In the rows, 128 means zero.
First come named turns, each shown by rows before and after it. For each pair of rows after them, which turns, in which order, take the first row to the second? The first pair is done for you.
q_45:
[ 64 131 151 113 116 111  63 129 139  68  97 151 141 152 121  99 147 182
 155  97  79 120 154 193] |-> [181 163  76 111  88 150 156 146 162 149 121 164 165 155 171  85 109 155
 177 171  95  97 139  86]
[145 134 124 136  88 159 112 140 124 146 103 180 157 135 147  87 108 147
 153 139 153 112 123 129] |-> [105 130 138 128 100 140  77 131 124 113  93 172 154 146 128  97 119 162
 136 127 135 115 135 169]
[ 99  92 155 146 143 120 118 123 120 104 111 129 120  95 120 150 136  87
 135  96 148 128 131 145] |-> [128 150 102 125 145 106 146 124 138  98 115  91 156 124 139 161 122 111
 117 164 127 112 153 118]
[150 145 106 108 139 118 125 137 115 150 114  98 147 154 113 155 124  89
 102 139 133 137 129 117] |-> [142 121 135 118 132 134 114 138 106 165 118 120 125 136 106 151 127  76
 118 108 153 149 118 122]
q_231:
[120 121 139 128 127 124 116 126 123 122 125 109 138 132 126 134 138 127
 126 137 145 137 152 126] |-> [126 113 148 136 124 137 119 133 124 124 126 132 134 125 126 119 138 126
 137 131 149 139 148 131]
[ 94 141 149 156 108  99 145 139 132 151 111  97 156 115 106 125 135 150
 120 113  74 124 151 137] |-> [119 134 156 164  91 129 156 150 130 176 121 128 146 102 116 104 135 135
 143 104  86 125 131 121]
[117  95 142 175 140 204  70 138 108 140  83 172 127 141 131  85 143 159
 163 139 138 136  64 117] |-> [154 121  90 148 173 164 115 109 115 168  90  72 150 160 119 151 125 127
  98 199 151 123 111  66]
[134 137 121 135 129 133 134 109 140 146 109 111 138 112 153 128 142 185
 110 130 103  92 148  72] |-> [113 137 138 140 126 137 116 115 135 130 104 130 133 110 151 115 151 199
 124 111  90  93 140 100]
q_659:
[140 146 141 170 123 134 148 145 127  76  96 137 114 128 174 115 150 139
 163 110  93 123 142 175] |-> [142 147 121 156 149 105 161 123 122  79  91  72 122 141 158 168 143 118
 119 130 109 121 175 157]
[109 122 147 129 148 122 123 134 117 125 140 133 140 131 150 113 132 145
 145 130 117 108 143 140] |-> [115 118 142 123 155 116 135 125 117 134 145 104 143 131 143 132 124 129
 125 136 123 109 154 126]
[139 133 162 163 124 130 147 115  66  90  90 134 116 134 134 184 169 140
 121 120 221 164 171 164] |-> [150 130 161 172 125 141 159 118  66  99  94 150 111 125 142 176 168 130
 134 117 227 166 160 155]
Then:
Between the rows of a pair lie 2 to 4 turns.
[139 130  66  84 135 149 123  91 112 104  98  72 157 164 133 106 110 130
  70 151  85  65 123 123] |-> [116  92  98  91 149 144 110  82 105 116  99  54 135 144  99 135 115  94
  52 114 113  79 121 130]
q_45 q_231
[146 125  96 112 152 144 147 108 101 168 149  75 135 139 146 157 102 101
  95 116 178 116 154  96] |-> [116  88 150 136 132 168 112 120  94 156 141 149 102 113 147 115 117 112
 138  59 182 134 116 131]
q_45 q_659
[ 64 185  84  92 109 141 101 150 137  85 128 194 132 157 137 101 130 170
 165 143 107 132 177 148] |-> [ 83 133  93  84 159 115 131 122 119 143 143 102 109 133  86 192 118  80
  92 135 172 150 199  98]
q_45 q_231 q_45 q_231
[147 171  88 112 134 117 155 118 150 118 134 113 155 154 146 129 125 159
 129 167  99  96 147 106] |-> [136 121 115 111 165 105 154 101 123 142 142  76 126 129 107 178 127 109
  90 138 142 113 155  99]
q_45 q_231
[181 122 115 126 125 146 167 121 129 162 142 128 124 127 111 142 104  99
 121 136 169 131 112  65] |-> [185 144  95 119 119 138 172 124 143 150 140 122 137 140 123 137 101 119
 125 155 145 118 121  71]
q_231 q_45
[169 120 119 134 133 128 144 122 135 155 148 107 120 108 134 160 119  98
 114 153 149 123 132  84] |-> [168 147  98 130 121 125 145 126 148 145 144 121 133 129 153 135 118 128
 129 171 126 107 130  86]
q_231 q_45
[161 152  82 121 146 131 161 125 151 159 137  87 142 129 154 154 111 107
 118 155 142 123 157  86] |-> [ 64 124 151 135 149 118  80 129 137  89 119 130 115 115 131 127 150 149
 139  84 117 138 143 179]
q_231 q_231 q_45
[157 138  87 124 116 133 161 141 132 163  94 139 147 146 143 104 127 106
 148 151 154 140 100 100] |-> [124 102 123 132 119 143 140 144 119 160  94 154 126 125 128  94 132  95
 159 107 167 152  87 124]
q_45 q_45 q_45
[100  92 162 126 131 138 109 134 111 117 126 142  99 112  90 133 143 118
 121  84 133 153 112 163] |-> [148 145  92 103 144 117 151 122 128 132 129  82 138 145 108 170 124 117
  92 157 124 127 143 114]
q_659 q_45
[ 71  93 179 124 167 130  62 125 122  83 117 138 128 124 102 132 182 148
  72 100 106 137 122 184] |-> [129  57 191 148 147 181 101 146 115 147 133 188 107  87 125 110 164 100
 110  87 158 146  80 130]
q_45 q_45
[169 132 142 139 120 175 186 121 153 145 117 100 141 111 120 120  93  67
  92 117 148 118 106  92] |-> [141 118 163 155 103 190 155 130 148 123 105 152 122 103 126  84 108  84
 127  86 137 123  81 128]
q_231 q_231
[136  93  97 153  92 172 185 171 189 168 150 114 161 116 164 120 175  89
 146 188 117 101 106  80] |-> [ 55  48 147 145 135 124 130 143 157 129 138  65 133 109 105 168 200  73
 102 131 127 123 131 142]
q_45 q_659
[126 121 135 131 114 144 112 152 123 104 107 162 119 126 144  93 134 147
 142 132 109 125 115 137] |-> [122 102 159 137 120 147 110 147 114 112 109 156 102 117 127 108 137 124
 134 111 131 134 109 143]
q_45 q_231 q_45
[181 169  58 118 104 142 201 128 129 166 165 108 132 159 204 134 116 145
 140 195 112 112 160  90] |-> [143  80 117 127 150 120 182 110  92 193 172  63  82 116 137 194 123  66
  93 120 179 146 161  96]
q_45 q_231
[166 181 104 117 134 142 147 115 115 147 142 119 117 139 149 117 112 134
 156 144 136 117 123  86] |-> [149 142 136 120 152 136 143 107  98 162 147  99  91 120 120 142 117 105
 131 120 166 134 124  90]
q_45 q_231
